[146 169 140 169 156 125 210 138 120 116 138 155 135  85 131 122 113 124
 111 151  90] = T
[119 125 174 163 153 130 111 127 169 104 150 105 113 136 188 132 122  36
 130 120 149] = W
[121 201 160 157 109 131 122 110 112 123 105 115 161  84 210 180 104 119
 134  92 140] = J
[ 84 102 124 123 131 112  89 125 140 144 143 168  96 161  76 128 100 114
 134 153 130] = F
[100 138 169 129 112 107 122 100  98 109 190 142  84 110 116 143  37 145
 187 110 135] = M
[127  95 159 111 121 165 140 113  99 139 173 137 183 141 135 128 100 159
 158 117 165] = L
[141 103 127 118 128 162 118  77 163 110 121 119  81 136  90 152 141 146
 142 136 143] = Y
[112 151  54 159 117 151 201 131 126 149 170 116 135 165 100 126 115 114
 140 112  86] = B
[127 161  96 141 126 134 153  89 112 120 140 133 124  90  99 146 133 130
  98 128 111] = S
[154 125 200 137 132 191 107 142 104  93 178 114  75 104 197 186 184 135
 193 120 134] = E
back: [165 135 116 170 149] -> B
back: [140 120 112  89 153 134 126 141] -> S
which: [127  95 159 111 121 165 140 113  99 139 173 137 183 141 135 128 100 159
 158 117 165] -> L
back: [104 169] -> W
back: [151 117] -> B

[197 108 166  51  97 163] : K
[108 197 157  73 107 153] : D
[157  72 107 153 100 155] : N
back: [153 107  73 157] -> D
which: [108 197 157  73 107 153] -> D
back: [163  97  51 166 108] -> K
which: [197 108 166  51  97 163] -> K

[125 137 129  92 110 145 128] -> G
[137 131 101 135 107 139 133] -> V
[214 165 147 170  90 135 128] -> P
[ 94 127 137 129  86 131 110] -> U
[ 94 127 137 129  86 131 122] -> C
back: [170 147 165 214] -> P
back: [135  90 170 147] -> P
back: [139 107] -> V
back: [128 145 110] -> G
back: [ 90 170 147] -> P
back: [128 135] -> P
which: [ 94 127 137 129  86 131 122] -> C

[131 109 133 138 142 127 113 111 117  84] : R
[123  98 110 103 107 128 105 126 106  37] : Q
[123  98 110 103 107 128 105 126 106 128] : X
which: [123  98 110 103 107 128 105 126 106  37] -> Q

[114  87 190 170 180 121 133 169 142 187 174 161  89 183  84  89 168 148
 196 156 152 168 173  91 127 160 153 177  60 120  94 141 134 145  71 169
 167 109] -> rutek
[ 90  70 192 173 168 102 115 169 157 185 172 164  70 177  68  75 169 168
 195 166 161 175 177  74 172  73  94  76 140 108 136 105 192  86 178 169
 184  93] -> gimor
[ 53  80 151 151 152  93 108 136 103 153 147 118  66 158  71  88 143 112
 158 117 111 126 131  84 153  74 119 112  92  95 100 104 158  80 119 133
 132  88] -> Bif
[104 132 123 164 107 127 155 157 198 153 146 175 128 135 126 112 152 200
 157 179 188 184 175 103 141 131 106  97 179 136 168  93 153 107 203 161
 189 127] -> dile
[ 56 104 132 122 164 107 127 155 102 149 151 143  83 152 109 140 161  75
 136 126 130  75 139 106 141 127 153 145  60 177 160 120 134  94  71 153
  97 168] -> nese
[ 77  98 155 127 118  85  97 183 200 154 152 205  94 125 124 141 181 172
 142 201 214 117 193  98 125 149 138 128 101 195 217  91 130  85 166 186
 175 178] -> Bora
back: [155 127 107 164 122 132 104] -> nese
back: [ 71  94 134 120 160 177  60 145 153 127 141] -> nese
back: [106 131 141 103 175 184 188] -> dile
back: [186 166] -> Bora
back: [101 128 138 149 125  98 193 117 214] -> Bora

[ 91 147 132 120 142 151 161 123  93 122 134 154  84 118 100 152 148 156
  95 108 143 123 100  95 139 132 113  93  86] -> movis
[153 109 135 158 139 120  80 157 138 100 127 168 108 128 145 124 132 129
 124 138 118 140 152 133 133 125 129 136 150] -> koli
[118 108 119 142 153 156  89 159 133 105 148 125 117 148 133 129 122  85
 145 147 151 162 114 154 124 142 156  84 146] -> tevu
[ 73 150 144 126 109 160 149 133 126 124 119 127 111 126  67 145 129 154
 127 123 151 111 123 122 119 115 160 113  86] -> Rezen
[ 95 128 147 138 123 147 132 149 123 137 106  67 119 105 125 124 139 114
 118 133  90 160 140 144 147 166 143 156 147] -> Beda
[135 120 142 151 114 158 154 132 117 127 127 134  98 126  83 145 127 160
 117 120 151 117 116 107 129 115 150 106  87] -> vusug
[102 188 121 118  75 162 149  74 134 127 119  86 148 174  98 104 188 143
 135 181 121 167 143 155  90 158 153 128 110] -> teve
[155 117 151 153 133  87  83 145 160 142 127 181 119 130 169 115 148 134
 123 132 129 138 166 122 128 114 106 156 142] -> sori
[121 150 120 116 130 108  97 136 167 140 119 110 143  78 156 128 130 123
 136 109 101 168 150 128 162 135 149 126 177] -> rebi
[126 121 166 160 118  46 114 109 176 150 126 207 112 141 174 103 112 145
 104 169 142 120 167 139 129 100  96 168 138] -> selin
[112 149 134 175 130  55 109 114 109 128 131 146 119 148 163  89  75 118
 132 156 133 128 120 167 112 116  94 183 132] -> fumok
[ 75 119 106  29 137 156 107  74 167 196  35  99 142 148 111 153 164  83
 165 137  87  90 135 132 135 101 125 136 157] -> veso
back: [135 162 128 150 168] -> rebi
back: [117 125 148 105 133 159  89] -> tevu
back: [151 142 120 132] -> movis
back: [ 96 100] -> selin
back: [113 132] -> movis

[129 109  67 133 120  29 134 142  96 183 143 145] -> zabi
[119 109 146 149 154  87 142 147 132  86 166 134] -> zikep
[134 141 160 149 154  87 142 147 132  70 178 131] -> bilaf
[129 121  80 128 120  48 130 137 102 167 143 140] -> kab
[119 109 146 144 154  87 142 142 132  86 166 131] -> fize
[127 145 186 123 134 224 122 117 157  86 107 113] -> poni
[137 151 107 108 106 165 114 112 126 167  84 125] -> Nuku
[137 151  94 108  99 146 114 112 120 183  84 125] -> Fudur
[108 114 112  99 151  94 146 120 137  70 178 131] -> Kod
[129 115  67 133 120  29 134 142  96 183 143 142] -> seb
[137 151 107 108  99 165 114 112 126 183  84 125] -> moko
back: [165  99 108 107 151 137] -> moko
which: [129 109  67 133 120  29 134 142  96 183 143 145] -> zabi
back: [165 106] -> Nuku
back: [120 112 114 146  99 108  94 151 137] -> Fudur
which: [108 114 112  99 151  94 146 120 137  70 178 131] -> Kod
which: [134 141 160 149 154  87 142 147 132  70 178 131] -> bilaf
back: [ 86 157 117 122 224] -> poni

